128 stands for zero in the data rows.
Each row below has a hidden score, from 0 to 40, with 20 about the middle. What is it? The score is a weighted sum of the row's numbers plus the product of two more (or one squared), each taken from its middle value.
[176  95 134 114 105  76  78 144 161 129 116 255 100  95  99 153]: 26
[118 172 244 184 167 183 104  82 119 118  72  79  71 102  99 124]: 16
[132 144 132 110 140 163 126 140  94 151 187  82 141  83 117 114]: 23
[148  94 111  97 112  83 132 125 116 106  78 107 146 197 180 172]: 13
[113 134 150 154 172 125 120 165  96 136 109 109 128 134 100 117]: 16
[144 136 110  95 121 136 108 111 132  99 130 147  76 147 165 160]: 20
[ 88 100  95 115 108 134 137 164 126 172 205 159 117 114  84 158]: 23
[ 90 255 198 122 188 177 113 140 108  95  67  79  87 114  87 107]: 14
[143 125 128 124 120 123 122 110 111 127 139 134 108 124 184 117]: 23
[ 83 239 153 152 165 136 111 119 101 145 153  99 108 121  76 102]: 14
[156 114 120 167 142 185 115  57 106 130 119 158  74 182 143  87]: 5
[120 122 116  75 112 129 172 111 100  80 117 141 141 151 121 205]: 13
[ 42 134 152 182 119 140 119 146  95 169  65 139 141 197 153  92]: 18
[150 150 141 118 129 135 112 127 105 137 113 140 131 119 136 102]: 25
[157  58 119 143  99 113 140 149 143 234  95 161 151  87 118 107]: 33
[193  89  70  92  98 122 113 112  97 159 194 167 100 126 149 146]: 22
[ 67  64  96  92  88 122  94 153 124 170 160 131 130 214 224 134]: 26
[122 215 116  87 143 167 169 103 160 154 154  94  53  76 145  95]: 30
[105 134 142 132 140 104 118 122 168 116  95 139 179 134 117 117]: 20
[ 77  80 116 143 105 113 160 112 211 241 170 218  89  89  98  97]: 34
[102 147 112 133 197 134 116 121 115 124 153 162 109 117  99 127]: 19
[ 91 137  71 107  97 137 175  73 107 147 148 114 160 119 209 146]: 23
[123 148 180 171 121 152 165 116  86  79  84 120  98  77 105 191]: 19
[255 205 209 224 154 159 144 144 130  58  42  81  46  43  43  70]: 28
[194 195 172 110 143 148 120 131 108 132  91  88  51 127 135  80]: 25
[ 90 131 255 170 198 154 106 119  94 111 176 137 112 112  66  68]: 20
[160 113 165 157 137 135 140 128 119 134 101 135  97 106 111 112]: 24
[213 166 192 161 166 112 151  71  84  71 111  79  89  80  93 153]: 17
[106 103 116 174 208 154 144 157 116 162  67  88  91 117 122 140]: 14
[143  95  70 102  91  87 132 107  98 255 125 119 128  88 227 125]: 31
[219 188  91 192 134 137 134 133 118 114  85  50 113  86 146  80]: 24
[131 125  97 157 157 116 118 240 170 208  75  91 116  88 103  92]: 28
[104  87 109 111  89 122 159  96 114 120  97 150 217 119 140 197]: 19
[127  91  88  86  78  96  74 105 119 121 138 196 171 210 136 184]: 9
[138 138 117  96  85 132  81 124 112 158 105 144 125 137 131 187]: 18
[213 123 179 158 147 180  99 115 112 101  78  60 121 108 118 108]: 16
[135 113 132 129  86 127 145 116 153 131 130 136  80 140 182 111]: 29
[135 175 150 137 109 117 136 128  82 176 122 114  96 105 138 117]: 21
[122 131 118 185 186 138 138 105  77  89 110 103  95  80 170 174]: 12
[118  78 104  91 119 150 147 147 136 112 222 174 121  89 143 122]: 33
[145 132  97 148  77  90  73 115 130 142 153 156 141  83  99 223]: 14
[ 64  83 133 127 165  98 209  83 208 156 255  99 118 130 123  64]: 32
[119 150  89 123 113 147 164 133 132 126  85 125 122  98 102 196]: 20
[124 236 139 118 199 173  90 155 130 104 111  77  60 162  70 100]: 13
[136 199 112 124  92 137  99 114 140 107 106  96 113  99 173 158]: 21
[188  72 189 117  99  84 146 108 105 133 172 103 105 105 163 132]: 30
[184  98 110 108 127  94 114 154 106 182 114 139 157  69 110 161]: 23
[142  63  64  32  44  70  73 116 127 194 188 230 237 152 144 162]: 20
[134 124 135 140 112 115 150 108  96 120 145 149 112 168 146 100]: 20
[149  86  87 108 102 109 102 122 106 103 120 181 135 237 198  96]: 14
[226 129 173 125 134 120 101 136 117 117 117 118 114  78 114 103]: 26
[ 83  66  52 110 115 124 120  64 148 167 162 149 157 203 169 165]: 7
[164 169 162 125 127 121  98 149 150 114  95  99 109  93 150 104]: 25
[119 196 162 255 143 198 128 193 127  80 112  61  94  85  60  55]: 20
[144 150 152 163 153 132 133 100 115 145  94 142 108  58 175  87]: 35
[147 126 125 114 115 117 111 115 111 121 120 116 152 112 155 161]: 19
[145 161 133 207  72 151 107 167 129 112 139 110 142  83  97 100]: 23
[135 162 138 136 147 135  90 107 117 120 105 120 130 121 107 155]: 16
[127 148 183 134 136 120  94 132 166  92 130 102 125  98 125 129]: 23
[ 96 205 131 195 137 113 113 120 176 136 119 104 123  83  95 113]: 22
[108 153 139 166 201 143 155 150  89 117 124  91  92  94 126 115]: 20
[208 139 239 153 255 230  94 177  63  57  53  66  62  74  88  60]: 23
[170 106 154 113 206 109 126 113 169 112 111  91 148 127  68 125]: 16
[170 112 136 153 189 122 137 154 106 120 105 119  98 124 104 105]: 19
[ 81  82  72 129 110 111 153 150 128 170 183 131 177 153 131 124]: 19
[ 77  69  33  67  87 172 124 160 121 174 163 152 136 188 159 177]: 22
[178 168 142 107 149 158 109  80 111 110 108 116 134 105 148 102]: 27
[173 177 129 156 126 148 150 104 103  87 115  96 180 144  83  76]: 23
[ 92  52  95  84  29 121 101 109 151 134 123 191 140 222 190 195]: 15
[127 135 131 101 102 116 146 153 103 119 131 151 155 126 118 131]: 16
[ 68 115 130 161 104 184 126 187  76 192 146 150 172 110  78 104]: 25
[109 231 196 187 255 132 205 136  95  85  70  80  63  83  49  89]: 16
[198 193 163 201 195 124 125 117  78 136  62 111  81  97  77  80]: 32
[118 190 209 134 149 156 101 127 127  89 104 107  95  94 108 128]: 22
[148 108 173  95 142 136  74 103 154 112 234 133 107 129  94 115]: 23
[167 101 120 158 149 124 111 122 131 143 150 138 116 116 119  95]: 19
[132  79  73 110 106 107 100 135 167 116 199  93 137 153 177 155]: 27
[118 108  99  87  87 111 107 155 107 113 225 128 148 138 149 159]: 21
[ 99 177  90 120 170 241 171 104 168 131  90 106 147  54  93 116]: 33
[124 213 132 145 128  87  94  74 132 117 140 151 158 104 129 108]: 29
[103 122 100 143 144  95 132  84 106 106 202 145  69 190 158 145]: 10
[103 127 169 143  93 130 151  87 114 203 168 102  85 136 178  79]: 29
[118  99  84 140  73 154  92  65 148  85 173 156 180 160 165 147]: 7
[104  80 150  54 122  96 171 109 134 140 175 124 177 204 101 128]: 12
[168 183  98 115 157 146 170 164 109  94 115  52  69 104 193  91]: 28
[ 92  79  58  48  39  80  52 104 165 178 113 181 147 255 167 196]: 9
[167 155 166 120 148  95 196 123 143 144  85  80 120  89 121  91]: 22
[136 137 170 132 139 138 141  97 112 106 108  85 112 105 135 165]: 20
[ 88 105  97 110  53 133  51 125 138  94 140 157 255 214 192  96]: 15
[255 105 144 113 125 146 136  85 109 139 111  73 111  99 107 132]: 23
[122  86 132 157 202 179 138 153 166 134 116 117 103 116  61 110]: 15
[ 83 106 197  46 129  97 187  96 127 178 171 117 127 182 166  72]: 17
[215 164 142 137 131 117 126 132 167  98 115 111  83 112 108  77]: 26
[ 82 127 119  86 127 154 111 123 105 111 178 133 123 169 177 129]: 20
[186 116  85  92 142  95 111  86 122 147 135 110 198 119 119 154]: 18
[109  84 109  81 139 166  98  63 140 172 213 110 112 139 160 154]: 19
[102 116 177 160 105 150  70  76 147  89 206 123 175 115 135 114]: 14
[ 75  99  96  72  68 136  97  98 126  85 129  95 224 206 248 166]: 17
[178 141 108 119 100 142 136 162  90 127  99 127 126 129 151  99]: 24
[ 79 107 140  64  91 145  97 101 121 102 151 168 184 147 155 184]: 17
[148 124  91 116 133 100 141 185 142 138 110 119 132 125  74 160]: 16
[ 82 119 173  97 131 105 137 176 119 141 117 119 158 173 131  96]: 14
[167 116 164 141 128 142 132 135 159  79  99 127 119 143 120  81]: 23
[137  87  90 117  65 187 143 154 131 173 136 121 149 161 142  82]: 28
[106 149 109 123 186 124 116 215 154 203 109  88  99 128  81  96]: 21
[ 90 119  97  93 120 141 172 111 166 113 156 140 132 147 169 105]: 27
[ 70  63 133 150 124 102 157 187 111 144  88 148 208 180 157  78]: 20
[182 118 141 117 112 112 105 118 119 111  97 119 120 147 140 150]: 17
[206  88 112  91 156 141 115 186 213 114 130 183  90  67  59 112]: 32
[136 165 109 134 141 154 170  94 102 141 125  82 110 147 130 106]: 21
[ 83  98  65  85  82  94 119 148 164 151 171 169 150 227 158 111]: 17
[ 70 157 114  97  56 127  91 140 148  97 140 167  90 122 156 236]: 22
[107  60  77 127  90 117  99 109 119 167 176 150 173 127 129 210]: 11
[122 132 142  87 119  86 125 112 102 136 160 132 112 154 127 175]: 11
[120 140 145 101  59  88  83 130 106 147  63  72 153 146 165 250]: 11
[136 102 146  88 128  93 120 116 145 139 145 112 123 187 183  88]: 23
[122 135 145 181 113 141  78 135 156 110  89 116 156 128 124 121]: 13
[ 92 113 125  94 123 103 129 121 120 155 148  97 162 139 179 146]: 18
[157 118 158 153 103 125  97 119 142 129 107  84 137 107 125 157]: 19
[155  71  94  56  67 103  93 102 115 149 197 150 255 173  92 157]: 12
[124 130  64  87  89 139 122 125 126 177 155 168 176 159 104 117]: 24
[157 131 111 127 133 121 154  94 104 112 151  98  96 116 110 193]: 15
[150 125 123 113 115 122 122 120 102 149 147 105 154 163 115 116]: 16
[134 255  73 173 188 227 119 208 116 148  92  99  58  24  52  85]: 33
[164 127 125 131 125 106 110 115 168 115 162 103 113 129  97 143]: 18
[ 92  91 121 139  72 118 105  90 221 137 184 169 151 182  66 137]: 12
[176 185 160 173 143 188 118 133 116 103  89  90  91  85 104  88]: 25
[103  94 134  82 112 142  93 164 170 144 123 147 150 132 120 148]: 26
[165 255 232 155 130 116 113 108 133 131 156  71  40  63  79  84]: 20
